One turning vector, and how many steps it has turned:
The counts run from 0 to 633.
[  4.9 -26.0  10.7  -6.0 -13.6   8.7  16.0  11.0  -8.2  16.5 -37.0  22.9
 -14.8  15.8 -17.3  -3.4  37.0  10.2  -2.5  -5.2  21.9 -19.5 -13.3 -21.1
   9.3   9.2 -25.7  -7.9  13.1  -9.3 -19.4 -17.0  11.1  54.1  -6.9  -9.2
 -23.4  13.2  -5.1  28.2 -31.0   6.5  31.4  18.8  -6.2  20.9 -19.6  -0.7
  18.7  10.2   0.5  -0.2  19.7]
525
[-17.6   4.1  -9.8   4.4  25.3 -18.1 -35.3  12.1  15.3 -18.1  16.5 -15.5
  29.6 -35.6 -15.3  -3.4  -1.4  14.2 -19.1 -25.2   7.1  -9.0 -14.0 -18.1
  13.1  15.8 -26.4  23.4  -4.5 -26.8   6.8   2.4  -0.1  28.1 -11.7  -2.2
  -5.8  -2.9   7.6  -0.7  15.3 -28.0   1.9  28.8  20.0  11.4  13.4 -23.0
 -32.9   1.7  26.4  -2.0   0.8]
195
[ 30.9  -8.0  -7.6  11.3 -13.0  27.2  12.4  -6.3  17.8   9.9 -33.4  17.3
  11.8   7.9   2.8  40.6 -19.2   6.1  -5.7 -46.1  23.8 -14.3 -30.7 -37.9
   3.6  -2.4  -2.1 -37.6   2.4  -2.3  15.4  18.2   4.9  -8.0 -14.0   9.9
   2.4   2.5   5.8  21.8  -2.4   9.0  -0.4  -6.6  13.3  -9.6  10.4  -2.0
 -10.9  15.9  -6.8 -37.4 -13.2]
182
[ -2.0 -23.4 -12.0 -12.5  -3.3   7.6  41.5  -1.5   9.9 -13.0 -36.5  -0.5
  27.0 -15.9  -3.7  -5.1  25.1 -13.3   1.8 -16.8  13.8   4.4  -0.9   4.8
   9.7  -8.3  12.4 -19.7   5.6  -3.2  29.2  22.4 -23.4   8.0  15.6 -12.3
   0.8  41.6 -21.6  -7.3  -4.6  10.3   8.4  25.7  10.0  26.0 -16.0 -14.1
  19.1   4.9  11.2 -50.2 -20.1]
364
[-29.6  -1.3 -23.3  -8.2   1.0  -9.2   5.8  18.1  33.5  -8.7  -4.6 -34.0
  49.7   1.5  13.6   4.0  17.6  10.3   1.7 -40.9   0.9   3.2 -19.6 -20.6
  27.6 -15.6  -1.0   5.3  -7.9 -12.4  18.0 -11.7  10.3  32.7   5.2   7.6
  -6.2  19.4   0.9 -11.1  10.7 -31.3  11.1  20.8   5.8  20.9 -18.5 -23.5
 -22.8  -4.5 -14.8 -22.1 -18.0]
96
[-25.5  -8.1  17.4  -0.3  22.7  21.4 -26.7 -23.5  -9.2  -8.5 -50.4   4.2
  10.7   6.7   2.5 -13.2  -6.9  12.6  -6.4  -1.4  14.2  31.1  15.4 -24.4
  26.2  -3.4  -5.9 -21.3  10.2   9.8 -12.6 -26.2  23.3  25.7 -22.1  11.4
   4.5  11.5  -7.6  18.3 -15.0 -34.3 -25.6  -2.2   0.3   7.3 -16.0 -10.6
 -16.5  15.8   5.8  10.2  10.1]
11
[ -6.3   7.8   6.3 -16.7  -7.8  19.9 -15.5 -39.6  10.5  -9.7 -12.2 -29.6
  17.5  -4.1 -20.9 -14.1  19.4   9.6 -21.5 -10.0  -1.8  44.4  -4.6   5.2
  25.5  30.2  -5.0   3.5  -0.9  15.1  12.0  -0.6  20.9  14.6  -0.6 -14.5
  29.5  33.4 -27.0 -11.7 -26.8 -17.0   4.3  17.3   2.3  11.9  -9.9 -26.5
 -18.7 -10.1  25.5 -23.0  -0.7]
13
[ -0.1   4.3 -16.3 -20.7  31.9   9.3   1.6  23.6 -34.2   4.8  11.5  14.1
  10.6  14.0 -16.9  11.2  -2.5 -14.0  12.7 -33.7  25.4  10.2   8.7 -46.9
  -0.3 -15.9   6.0  18.3  10.2 -15.6  30.1  18.7  -2.8   0.6 -16.2   9.6
  -8.3  -2.9 -29.6  33.4 -15.7 -26.9   7.9   1.8   5.1  -3.7 -22.9   8.5
  -2.0  14.7   3.7 -27.3 -36.2]
456
[-21.8  14.1  -3.7  -6.3   3.4 -21.5 -29.2 -16.1 -18.5 -12.8 -32.0  -0.6
  15.9 -28.2  14.2  49.7  21.3   3.7   8.9  -9.2  24.3   3.6  24.7 -12.2
   0.7   8.4  -0.4   9.4  14.9 -24.0  28.8  -6.2  -0.8  28.9   7.3  17.6
  -4.4  25.8 -20.4  -0.2  -0.6 -17.0 -15.1   9.1 -14.0 -17.3  -2.5  -4.0
  11.0  35.6  35.9  -1.6   1.2]
602
[-31.5 -26.1  -6.2  16.0  13.1   0.3  -2.3   1.8  12.9   8.8 -36.1   9.8
  29.5 -12.0  13.7  -5.1   0.8   7.2  13.0  16.3   4.2 -13.0  29.6 -20.3
 -11.7   8.9 -24.4   5.1  -4.5 -30.5 -34.6   3.2  12.0  26.6  14.5  18.4
  -2.4   4.8  12.5  17.5  16.3  -1.8  16.2  -3.8  -8.4  46.6 -16.3 -36.9
  25.9  13.6  -2.1 -15.0  22.2]
625
[ -6.0 -17.8   5.2   3.9  30.9   3.9 -26.8  -1.8 -12.1  -2.7  15.3  -3.0
  17.9   4.2 -55.3 -12.9  22.4   4.7 -20.3   3.0  30.6  -7.6 -18.2 -19.3
  36.8  26.3 -14.4  21.4   2.3 -24.6  23.5  26.7  -5.7  29.4   1.0  -2.7
 -13.2  -7.9 -27.4  -5.0 -20.6 -20.9 -16.3  23.3 -10.5   1.1   6.4 -18.0
 -13.1  -3.2  38.0   0.7  -9.2]
375
[ -5.0  15.7  24.5 -22.7  26.9  -7.0 -27.0 -18.3 -22.4  11.5 -24.4   3.0
   7.0  -3.8 -11.8   8.0  25.8   6.5 -12.0  15.4  26.7 -15.6   0.3 -26.2
   0.8  14.8 -12.5   1.6  -1.4 -11.4 -19.5   3.2  -2.7  22.6 -32.3  17.4
 -31.9   1.9  -9.8   4.6  -9.9 -22.3 -24.8   8.3 -29.0  -0.7 -25.9  -5.6
  10.0  15.2   8.4  -5.9  30.8]
377
[ 19.4 -31.6   1.0  -3.8   4.9   5.0 -12.8  -3.0  32.4  -9.2 -21.8  -4.5
  18.3  21.5 -37.6 -10.1  -4.4  24.9 -19.2  15.0  33.0 -15.5   3.4 -25.5
   9.0  15.6 -15.0   7.3  -7.1 -15.7  28.9  27.1 -13.3  28.5  -3.4   3.2
  -3.7  -2.4 -20.9  14.5  18.2 -15.4  -5.9  22.3  18.8  16.6  14.4 -17.7
  -6.5   9.7  25.3 -19.6 -28.2]
234
[-32.4   2.8 -15.4  -5.2   6.3  21.3  -7.2 -23.1  15.6 -16.7 -11.9 -20.0
  30.8 -15.7  17.1  -2.8  -1.8   1.7 -11.6 -27.3   5.3  21.2 -17.1 -18.9
  48.3  20.5 -12.1 -14.3  -6.8   5.2  19.1   7.4   1.8  -5.1  26.0   6.6
  10.0  23.9  -1.8 -24.7 -18.9 -14.3  -8.8   2.1   6.6  -7.4  -2.3 -15.7
 -29.9 -27.9  22.0 -14.8  -9.0]
550
[ -7.8  20.3   0.5  -8.3  -1.9  -7.9  -6.3 -17.8 -47.2 -10.2 -37.4 -17.5
  35.4 -16.1  13.5   5.8   5.1 -16.7  11.4 -18.6   6.5 -28.9  -9.1 -29.0
  16.6  17.4  19.3  -3.5 -22.6 -37.3  -2.6  14.4 -20.7 -23.2 -13.7  13.4
 -14.9  -2.8   7.0   3.6  16.0 -16.5 -20.2  -6.9   4.8   4.7 -22.9  10.3
   4.7   8.0   2.6 -10.8  -8.9]
328
[ -1.8  11.8  -6.5  -1.8 -16.2   6.4 -23.5 -13.7   7.7  18.1  -4.7 -12.0
  15.4  -0.7 -16.2  -3.5  19.0  -1.9 -17.4  -9.0 -21.5 -10.5   1.8 -11.7
   3.5 -14.5  -1.4 -20.4  12.8 -30.9  20.1  29.2  -9.4 -13.4  -6.7   3.3
 -12.6   9.3  12.1  30.7  14.1  -2.3  -9.4   2.8  11.6  20.2 -40.5 -24.0
  33.1  43.6  -5.1 -37.6   4.6]
594
[ -9.5  -5.4 -19.1 -11.8   0.6  -5.7 -33.7 -11.6  -1.6  30.3  -9.5  12.3
  12.2   7.1 -17.7   9.0   2.7   5.3   5.5 -11.7   2.6  -6.6  25.9   5.4
 -47.5  16.8  -9.5   6.1  28.5  -9.8   3.8  14.0  18.2   8.8   8.3  21.8
  21.8  -8.3   0.4  17.8 -25.6 -13.0  -0.6 -22.9 -13.4  -0.8 -29.5 -47.2
  17.0  44.9  -4.1  -8.7  17.9]
354
[ 11.0 -17.5  -0.7 -13.1  23.8  20.6   4.1 -20.6 -11.6   4.8 -27.2  28.6
  17.8 -12.4 -17.4   8.9 -20.9 -21.7  16.2   5.6  13.9  18.1  24.9 -16.9
 -13.7  -7.3   4.9  13.5 -11.2   5.8 -34.2  20.9  -8.6 -20.0  -1.7  16.8
   8.2  12.9 -35.6  15.5   3.4 -18.7  13.2  -6.8  -0.1  29.1 -27.9 -10.8
  16.4  16.6   1.0 -48.1  -5.7]
90
[-19.5   0.4  10.1   7.2 -15.1 -16.8 -12.9 -12.0 -44.5  -1.4 -26.4  17.1
   7.8 -15.3  -6.4   4.6  27.7   0.8  16.6  18.8  20.0 -20.2  27.0 -22.3
   5.8  10.7 -23.5   6.9   0.9 -40.8   0.5   1.3 -12.1   1.3   1.1   9.2
  -4.7  16.8  12.9  18.4  -7.1   2.6   8.0  -2.7 -12.2 -11.0 -34.2  18.5
  50.8  22.7  14.5  13.7  14.2]
476
[-16.3   1.4  -4.3 -23.6  16.7 -19.6 -33.1 -22.6  -2.7  -4.8 -14.6 -24.4
  48.2  -9.0 -18.7 -19.6  10.9 -15.8  12.6  23.2  -7.1 -15.5  22.0  -8.1
  -5.3  -8.9  12.8   8.5 -15.2 -31.4   7.2   6.2 -15.8   0.5  -7.5  26.2
 -13.7   8.0 -18.2  -9.2  16.6 -38.4 -22.2   1.9  -0.9  29.7 -36.9 -26.4
  14.9  31.9 -12.5 -16.9 -10.8]
416
[  4.9 -25.7  -7.1 -23.2  17.4  36.8   1.3  26.5  -0.9  33.9   4.0  23.4
  -1.7   2.9 -17.7 -31.0   2.8 -12.1 -12.6 -32.2  14.7 -10.5  11.9 -17.1
 -14.4   4.8 -15.3 -20.4  21.6  -0.3  36.3  31.6 -18.1   4.5  -1.1   0.3
   2.9   3.7 -15.3  30.0 -17.7  -2.0  32.6   8.2  11.8   7.4 -28.3 -13.5
   3.6  21.5   4.2 -14.1 -18.5]
494
[ -1.9  -7.4 -21.1 -11.4 -31.4 -13.1 -18.7   0.5  -3.5   7.7 -16.8  -4.0
  23.8   9.2   8.5  12.6  21.4  -1.5 -14.3  -0.9  22.2 -58.6 -10.6 -21.1
  10.5  34.1  -5.3 -13.7  -7.3 -28.2  24.6 -11.2   2.9  21.3  -0.9  18.8
 -18.4   5.9  18.9  -5.8   6.2 -12.1  -3.7   2.8   2.3 -20.2   8.3  -1.8
   2.0  25.3  16.2  34.7 -17.5]
473
[ 31.4  -2.6 -11.3 -11.1 -10.2  -6.5  -4.2 -10.8  18.2  15.5 -33.4  -0.9
  -5.2  11.9 -18.2   1.7   3.4  14.6  -6.0  -8.6  17.5 -11.0   2.2 -32.2
 -10.8 -20.8  -0.8 -29.9  21.0 -18.9   4.6  25.4   7.0  12.5 -35.5  -9.1
 -16.6   7.9 -12.0  39.2  12.1  -0.5  -0.2  35.3   7.8  34.1  -9.3 -24.2
   0.6  22.0   9.9 -28.7 -16.2]
56
[-14.9 -17.4  -3.2 -13.6  -2.7 -11.9   5.2  -5.6 -26.7 -28.1 -31.9  11.0
  35.2 -27.7  14.7  -8.9  -5.8   7.5  20.3  14.3  13.5 -25.9  25.1 -24.2
   0.8  20.2 -24.3  11.0 -20.0 -24.1 -21.4 -12.5   0.7  26.8   5.9  20.9
   8.8  23.8   7.3   7.5  21.4  -5.5  26.8  13.3  -5.2  18.1  -8.8  -1.8
  -7.7 -23.2   3.3  23.0  -1.3]
298
[-10.5  27.3  -1.3 -18.2  -2.0   6.2 -13.2  -8.5 -35.5  22.3  -5.3  18.2
   4.0 -16.0  -6.0   4.2  15.5 -17.9  -5.2 -19.6  -4.6 -14.1  -8.0  -8.9
   9.3  25.6 -22.7  12.1   2.9 -18.3  -3.9  -9.8 -24.7 -14.8   8.9  17.8
   3.5  11.1  26.6  25.4 -46.6 -19.1   9.2 -18.9 -12.5 -25.3 -41.0  15.0
  31.4  14.0 -15.9 -10.0  21.9]
617
[-21.5  -2.2   3.2   3.1  11.7 -13.6 -12.6 -18.0 -24.7 -27.5 -39.7  -6.9
  43.9  -9.0   6.1   7.5  10.8   3.3  19.4  17.2  23.9 -16.9   0.8 -27.5
  33.6  18.3  -1.5  21.1 -23.2 -34.8   8.7  -4.4 -26.1  -5.8   6.2  21.4
  -6.8   4.0   2.5  -4.5   7.6 -26.5 -22.1 -10.9   1.7  -2.5 -11.2  26.9
   3.1   0.6   6.1  -5.8  -9.6]
149
[ 26.3  -7.7  -7.7 -15.2  -5.6  14.3   5.0  15.9 -36.2  24.8   7.9  19.4
 -12.3  -9.2 -39.6 -10.8  19.1 -32.6  -3.9 -20.8   1.4 -37.0 -21.5  -5.7
  -2.7  30.6  -4.9  10.2  14.1 -20.5  17.2  12.3 -23.9   1.3  -3.3  -9.1
 -13.5   1.3  -7.8  20.9 -37.0  -0.6  30.9   9.3   2.6  -2.5 -15.9   3.3
  28.2  13.7   1.5   1.4 -13.5]
166
[ -9.3  -5.5   4.6  -4.9  12.3 -11.4 -28.0 -24.3   7.2   8.7 -27.7  -0.2
  17.7   3.5 -18.1   5.4  16.7 -10.9  -3.1  18.1  -1.6  -7.6  24.9  -7.3
  -0.8 -13.5   0.8  -6.1   4.0 -25.7   9.5  15.8 -19.0   1.9  -9.7   9.2
 -16.0   8.7  -2.7  10.2   2.9 -15.4 -37.9  -1.1  -0.9  16.7 -40.3 -20.3
  42.1  44.8  -1.7 -24.6   9.2]
415
[ -1.6   1.2 -31.6 -11.7 -30.0  -0.8  -6.8 -15.5 -16.4   3.3  19.1  18.5
  11.4  12.9 -22.3   2.9 -17.2 -10.0   7.4   0.9 -10.8  -4.0  26.2 -35.9
  23.9  -9.5 -14.8  22.4  -2.8 -17.0  -3.9   5.4  19.6 -16.0  15.0  12.5
  11.7  22.2  10.5  27.7  -3.6 -18.5  53.5  -2.5 -16.0  -7.3 -36.9   1.8
  19.9  -4.5   7.6  15.9 -20.6]
208
[ 12.1 -44.9  12.1  -4.2  -7.3  28.0  21.9 -12.8 -13.4   4.1 -11.5  15.0
  42.6  17.7 -37.9 -21.8  -3.1 -11.3  16.2   7.7   0.3 -14.8  -5.5 -11.3
  15.8  22.9  11.1  -6.7 -23.6  10.6   0.1  -6.6 -13.6 -11.3  15.8  21.5
  12.6   5.4 -37.2  -7.4 -33.8  -5.4   7.3  -7.3  -5.1   2.1 -38.8 -10.9
  18.9 -11.2 -19.8   8.5 -13.5]
577
[  6.7   5.9  -9.5 -21.6  11.9 -26.5  -0.8 -13.0   8.8  -7.1 -22.6 -39.4
  40.1 -10.6 -23.0   1.2  32.9  22.9  -6.4  -4.5   7.0 -12.6 -19.3   1.9
  -4.1  20.7   6.2  16.3   8.4 -28.4  16.8  25.8 -12.1  18.0 -13.3   6.4
  -2.0  10.4   3.4 -20.5  -0.1 -11.6 -20.2  17.1   0.9  16.7  -6.4 -36.8
 -14.5   6.1  -6.7 -45.4   2.9]
504
[-25.4  14.2 -11.0   8.0 -22.2 -24.5 -14.7  -4.5   3.8 -12.5 -30.7 -13.5
  27.6 -17.8  30.2  40.0  27.3  28.2   6.0 -23.0  15.8  -1.2  -2.0 -23.6
  19.2  -6.8 -17.5   0.1   8.4 -21.3  21.7 -17.8  21.7  43.4   1.4  14.5
   1.8  31.3  12.9   2.0  10.8  -6.2   1.2  20.9  -0.7  -1.0   0.0  -1.8
 -16.6  10.5  26.9  -3.4   7.5]
423
[-26.2 -19.8   0.9 -18.0   5.8   9.2   4.6  -4.3  21.3   1.6 -32.0  -3.7
  39.1 -11.7  18.6  -1.8  14.5  -5.2   9.0 -15.0  -5.5  20.0 -10.4  23.1
   8.8  35.8   1.0   4.9 -27.9   9.1 -12.4 -33.7  -2.7  26.2  29.0  16.1
  24.1  24.5 -20.6 -17.9 -23.5 -16.5  16.8 -10.1  22.3  16.0  -4.6 -23.1
 -10.4   4.6 -17.5 -16.9   3.1]
401
[ -3.1 -14.4   0.5  -6.6 -20.7   3.6   1.9  11.9  -1.8  16.7 -24.4   8.0
  19.7  -1.8   5.0 -31.3  14.6  11.4 -10.5  -8.3   6.8 -60.1  -8.1 -25.7
  12.5  27.1 -26.7 -28.0  -3.0 -15.8  -4.3 -17.8 -15.9  19.9  -0.8  24.3
 -13.1   2.9  33.1  13.8 -13.7   5.3  19.9   0.1   6.7   2.8 -30.1  -9.6
  24.5  -2.2 -18.6  23.3  14.6]
347
[  6.9 -28.8  -2.1  -2.3 -32.6  10.6  -9.4 -12.9 -15.3 -11.5 -32.2   2.6
  19.9  -5.0 -18.9  -6.7  12.3 -22.3   5.0  27.1   9.4 -28.0  10.3  10.3
  20.6  56.8   2.8  10.5 -15.6 -26.7  12.6  -4.7 -10.6  14.3  17.4  -2.8
   3.6  11.9 -14.4 -13.5   7.9  -5.7  12.7   4.4  18.7  -4.4  11.8  -2.7
  22.2  14.0  42.9  23.3 -38.3]
24
[ 28.1 -21.9  -5.6 -20.1  20.5  28.5  14.1 -19.1  10.3   1.7 -43.5  28.0
   7.4  14.3 -13.0  31.5  -2.0  -3.0  10.6   8.8  49.6   7.9   5.6 -27.3
 -25.2  14.8  -6.0   1.9   3.6  14.1  -2.9  10.8 -11.4   4.5   1.1  24.3
   9.0  13.8 -39.6  -1.4 -17.5  -3.7  -8.9 -14.8 -22.6 -14.4  -2.3  -8.0
  15.8  25.5   4.4 -37.5  -5.1]
540
[  0.0   1.6 -31.0  -9.9   0.3  16.3 -15.9 -23.7 -10.8   5.4  -5.1   1.8
  14.1  38.9 -16.9  -8.8 -24.8 -24.0  -0.7  -0.1   6.9   4.4   3.1 -50.1
  38.2 -12.9  12.2  12.0  -6.0 -23.0  -6.4  12.1  16.3 -28.2  -6.9   3.5
  -9.0   4.7  12.8  33.8  -1.0 -30.8   9.3  -7.6   0.1  10.7 -19.5   1.1
  -1.3   8.9  19.6 -19.8 -48.4]
597
[-29.7 -23.5 -17.8   4.0  25.8  24.9 -12.2  25.9   6.5   6.1  12.5 -12.5
  26.0  32.6 -24.1 -37.6   5.2   4.8   1.7  -5.4  12.2  14.0   1.0 -18.8
  19.2  32.6  -9.0  27.8   0.5 -16.6  25.9  23.5   5.8  13.0  21.6   8.3
   3.4 -19.9  -2.5   0.5  -8.3 -23.1  11.7  -9.9   8.2  20.9 -10.7 -24.0
 -17.9   0.3   4.5  -0.5 -29.3]
47
[ -0.9 -11.1 -11.0 -14.8  -5.9  21.6  26.8  -6.8   2.5 -10.4 -14.2  -7.3
  16.6  29.1 -12.6 -21.8 -12.8  16.7   1.2 -27.3   8.3  27.3  -5.1 -39.4
  29.9 -20.5   2.8 -16.7  -8.3   8.5   5.8  -6.2  31.3   3.2 -12.2  -1.0
   9.9  17.1 -13.8  17.6 -12.8 -20.3  16.2  16.2   2.3  29.7 -29.3 -13.1
 -32.1 -22.3 -12.2 -14.7 -27.0]
547
[ 20.0 -10.3  -7.8  13.0  11.3  12.9   4.8 -35.2  -5.6   8.5 -50.8  14.4
  13.2   5.3 -20.0  13.1 -22.8   8.7  19.9  -4.6  10.8  10.6  -1.3  -9.4
 -12.5  -2.2   1.6 -12.3  20.4  -0.5 -39.0  14.3  11.0 -17.9  -1.3  -9.0
  22.9   9.3  -4.0  29.5 -36.3  -5.7  -4.8 -14.3  -7.4  22.9 -13.7 -33.8
   8.9   7.3 -17.7 -38.2  14.0]
628
[ 13.5 -25.9  -0.6   4.5  -9.1  16.1   8.9  25.6  -7.4  15.2  25.2  29.1
   4.9  -8.8 -32.6  25.3  -0.9 -17.1   8.8 -11.8  12.2 -18.6  10.7 -22.0
 -11.6  -7.7 -18.0  21.5  -6.1 -17.9   1.5  20.4  -2.4  13.0   5.0  25.0
  -2.7  11.9 -27.6  23.7  15.9   1.9  52.1   7.0   7.0   8.9 -17.8   7.4
  21.1  26.9   9.2  -9.8  -3.2]
395
